In the rows, 128 means zero.
Rows swapped in pairs by one turn or mirror: which row each one swaps with
monap: [136 122 155 112 107 101 131 131 156 139 167 136 106 126  91 146  87]
Gerut: [115 140  95 144 119 143 129 146 122 145 146 124 141 125 168 132 107]
fuz: [ 99 114 112 154 126 124 131 141 119 142 154 120 107 201  94 151 133]
Vabu: [122 115 145 140  98 124 139  97 159 150  96 133 122 148 139 158 156]
Rilun: [111 136  82 155 117 147 132 136 131 142 132 127 129 126 164 127 115]
tufe: [171 136 140 111 107 163 126 115 109 121 151  88 120 149 129 119 131]
fad: [126 119 165 135 150 145 109 139 100 143 130 114 113 146  82 116 142]
ligof: [167 124 136  95 119 157 135 127 123  93 144  93 108 130 117 124 143]
tero: [109 116 116 159 123 120 130 141 108 147 155 123 102 200 110 144 141]
salep: [165 110 134 102 103 166 144 126 118 108 155 101 119 127 119 119 140]
dimo: [104 108 112 157 114 122 128 140 116 142 156 120 105 200 118 157 144]
rezir: [ 97 157 104 174 141 130 143 148 156 127 154 130 102 144 112 149 120]
povol: [165 121 121  94 110 157 133 125 124 105 134  88 116 135 107 108 141]
zefa: [107 119 109 105 133  97 156 129 112  91 109 127 118 146 115 153 128]
Gufip: [135 117 154 130 157 123 111 141 107 146 131 112 107 156  73 115 140]
Zofo: [150 124 148 160  99 132 105 141 163 148 119 100  87 112 132 148 133]
Fam: [134 117 157 128 104  99 164 142 149 128 173 133 101 122 104 134  95]
kiru: [124 131 149 119 109 109 138 139 145 140 171 139  95 111 107 121  85]
Zumuz: [111 159 103 177 146 134 150 131 159 132 163 125 104 140 109 142 124]
sediz: [100 117 105 115 139 100 154 125 128  90 111 123 121 141  93 147 133]
vodit: [118 120 117 156 114 133 128 139 105 141 151 117 105 205 105 147 144]
Fof: [130 128 134 127 102 118 141 146 145 146 169 138 100 101  96 124  91]
gep: [113 135  86 136 116 132 132 140 124 141 132 134 123 134 175 135 105]
pafi: [111 136  82 149 110 144 126 140 131 153 133 125 135 134 162 136 111]
Vifi: [124 154 153 142 137  98 132 157 146 137 108 121 101 164  86 162 116]
Gedan: [127 129 159 130 161 144 109 144 115 130 126 115  90 155  77 126 131]
talad: [114 113 149 145  91 109 146  95 161 140 104 132 116 156 130 153 155]
Fika: [121 121 147 139  96 124 138  97 166 157 102 145 120 147 128 161 145]
Lila: [143 129 134 129 111 108 152 139 148 141 156 136  86 119 106 120  74]
mifib: [117 127 140 146  98 140 143  94 159 151  96 126 129 144 139 155 150]
Pavo: [168 103 130 100 118 163 140 120 112 105 130 100 107 138 120 117 122]
Kose: [147 134 157 162 104 143 106 150 165 142 103 103  98 124 124 138 114]
kun: [138 131 143 140 134 179 103 144 123 151 109 118 116 148 141 162 137]
Domu: [112 122 144 141 103 118 147  93 151 154 101 136 129 156 137 151 155]
ragev: [ 98 126 108 109 134 100 156 120 121  99 111 120 119 145  94 159 139]
rupup: [161 118 136  96 107 154 128 127 118  99 138  85 117 142 124 110 129]
zove: [166 111 133  99 120 163 140 121 128 120 154 100 121 152 140 106 137]
linuk: [143 130 134 115 106 104 151 143 160 140 173 134 105 121  96 113  96]
dut: [105 107 118 158 118 133 125 131 111 149 159 126 107 198 123 135 145]
zagag: [119 116 123 138 138 160 137 125 146 104  93 119 162 143 112 140 146]
bogof: [141 131 142 128 112 112 135 156 151 144 169 139 114 112 107 116  85]
ner: [109 127 116 101 139  96 154 127 132  86 118 115 122 139 103 158 136]
Luza: [142 133 149 155 103 122 104 149 178 139 121  94  84 126 120 141 130]
nur: [133 101 122 146 138 156 140 122 152 103 108 115 165 142 101 146 139]

Fika pairs with vodit
Rilun pairs with sediz
fad pairs with Luza
tero pairs with Vabu
monap pairs with tufe

Rows swapped in pairs by one turn or mirror: which row each one swaps with
Pib: [121 139 100 103 129 114 134 201 170  98 111 141 113 117 162 126]
Fiva: [130 134 100 101 125 148 121 169 148 136 117 111 103  83 184  83]
Rike: [126 125 114 107 132 113 124 165 155 142 123 125 106  60 183 130]
neve: [124 142  91 132 143 138 125 155 108 179 124 167  89 152 154  99]
Sazof: [126 153  97 127 148 100 124 171 134 155 129 116 109  85 103 110]
Kivid: [139 117 105  96 122 128 120 166 170 125 121  91 149 105 151 146]
Kodov: [124 105 113 153 138 158 141 147 173 154  88 135 122 117 165 115]
losat: [139 129  99 105 125 107 126 163 149 134 110 110 108 138 223 116]
Fadu: [133 117 105 128 155 120 107 144 132 150 144 128 169 141 164 153]
pev: [151 101 108 138 128  81 116 147 165 175 113 149 144 126 149 111]
gad: [127 136  99 104 186 143 119 174 118 130 106 131  91 149 142 146]
Tezi: [142 149 100 140 154 115 124 150 110 185 115 148 119 170 139 104]
pomu: [129 136 105 110 109 176 109 164 122 156 133 153 111 109 132 109]
kov: [127 148  84  71 135  97 113 176 134 120 135 128  99 117 178 144]
nugut: [143 173 109 138 135 102 122 152 101 184 126 145  96 140 153 116]
Sotum: [155 126 107 125 142 138 130 148 143 133 103 115 119 144 211 152]
lidal: [134 108 115 110 128 133 124 156 147 144 113 147 135 145 213 103]
keti: [129 109 126  83 144 109 111 160 135 136 152 122 151 148 166 116]
Natav: [140 133 110 135 107 130 117 149 151 146 124 115 159 155 192 107]
zule: [117 138  82 128 134 142 119 162 128 160 136 108  99  92 104 136]
fifad: [149 168 121 112 144 136 123 148 109 122  89 158 110 148 172 132]
Zan: [125 166 112 126 154 138 121 156  97 176 151 133 103 127 154 135]
zedad: [116 168 106 126 146 145 131 176 119 155 115 127  82 154 145  93]
digo: [164 154 114 132 139 125 104 149  97 179 126 126 111 113 145 161]
Dimol: [138 117  94 132 165 110 125 153 126 153 108 132  89 182 121 125]
pode: [166 119  94 115 116 102 117 164 163 108  86 104 133 102 145 130]
Rata: [ 98 142  73 142 149 123 123 141 134 156 156 127 126 132 192 130]
fupu: [137 124 106 115 159 130 123 168 145 143 112  92 102 103 201 153]
nev: [136 155 107 130 151 128 131 162 135 160 105 116 101 120  86 144]
Gemi: [131 121  95  78 138 113 112 188 140 141 119 148  72 118 140  96]
nen: [142 153 104 140 154  71 138 137 141 171 102 147 121 136 151 152]
kima: [109 114 100  84 146  92 120 186 165 115 123 110 117 127 151 130]
zepul: [162 141  90 148 120 112 118 146 130 160  96 154  86  96 134 149]
Nal: [125 156  95 160 123  95 128 172 145 152 129 164 135 127 117 134]
sopug: [121 105  92 109 116 121 132 168 181 112 123 121 142 119 161 102]
vufus: [152 119 130 118 124 135 132 151 159 122  81 110 140  97 149 142]
Puv: [131 152 106 134 134 118 134 164 130 144 111 160 109 131  89  98]
Puz: [132 118  91  85 143 130 120 174 140 134 124 118 126 152 202  99]
bam: [165 144  97 162 120 132 122 134 127 175  95 139 115 110 141 100]
Lak: [122 110 115 103 133  87 130 161 139 144 123 129 118  77 161  87]
vop: [160 113  78 133 116  96 115 146 121 142  88 140  88 113 128 107]
Salun: [137 138 106 127 137  81 114 158 134 151 112 145 128 148  98 141]

lidal pairs with neve
vufus pairs with zule
gad pairs with Fadu
Tezi pairs with Puz

